Named moves, each a turn or a mirror, and the order they were made in; the first pair answered
K (before => after):
[ 17  28  12  13 -14 -23  12 -21  10  -3] => [ 12  25  18  13   2 -26  25 -13   6  -6]
[-4 10 11  8 17 -6  5 -5 -6 -1] => [  8  15   2   9  -6  -1 -11 -16   0   1]
[-14 -27   1   5  -5 -30   9  22 -23   2] => [  1 -23 -12   5 -35 -23 -15   9 -18   2]
[  2   9   9  10  -2 -22  17  -1   0 -12] => [ 11  12   4  10 -14 -18   6  -8   4 -11]
E (before => after):
[-20   7 -15  -9  -3  33 -14  10   9  22] => [  1  39   8   5 -20  -3   2 -13  23  10]
[  0  17  15   8  12  15  11   3   5 -19] => [ -1   3  -4   0   1  32 -12  10   1 -13]
[ 16   5  -2  16 -38 -25  -9  -5   3 -13] => [-16 -11  13   4  27 -14  25  23 -14  -7]
[  2 -16  -8   2  -6  -4  -6 -12 -16  14] => [  5  -5   6   6  -1 -17   7 -17 -12  10]
A (before => after):
[ 11   1  20  -7  14  15 -17 -28   9  23] => [ -8 -14  22  -9  34  10   2  -4  -1  19]
[  3 -20 -13  -1   2  13 -21  -3  -5  -1] => [  1 -22 -13  -1   7  12 -18   0  -6  -2]
[-16 -16  -1  -6  25  14   4  11  -2   3] => [-16 -24  -6   1   4 -11   5  22  -6  -8]
P (before => after):
[-12 -21  14  14  -7 -26  -4   5 -11   0] => [ -1 -16   4  10 -23 -14 -24 -10  -6   7]
[  2 -10 -24   3 -33  10 -29  -1   1   7] => [ 14  26   5   3  -3  16  -8 -34  14  15]
[  8 -20 -15  -9   5  15 -13   8  -7   5] => [ 17  -3  -5  -9  11  20 -12 -10   2   9]
[-6  0  2 -3 18 18 -3  6 -7  1] => [-7 -4  0 -3 15 18 -5 10 -8  0]
Then:
(2 to 4 moves a pair)
[ 12  20   5   9 -46 -18 -12 -30  11  -5] => [-27   4  29  -1  35 -10  38   3  -8   2]	A then K then A
[ 20  16  -3   1 -23  11 -23 -22  10   6] => [  7  -7 -10  10 -36 -20 -11  11   1  -9]	K then P then E
[-31 -24 -13  -1  35  46  -5   6 -11  13] => [ -7   8  -4  -1  20  53 -19 -34   5  21]	A then P then A then P
[ 10  38  16  12   2 -13  20  -9   5   1] => [ -3  -7 -23   6 -33  -9 -12  26 -10  -4]	A then P then P
[ -2   3   0 -11   8  35 -17 -17   1  16] => [ 14  25  22   5  -6  -9   6 -28   9   0]	A then K then E
[ -7 -24 -34 -15 -30  10 -32   3 -16   4] => [ -4  25  26  -5  33 -13  34 -20  -3   2]	E then A then A then A
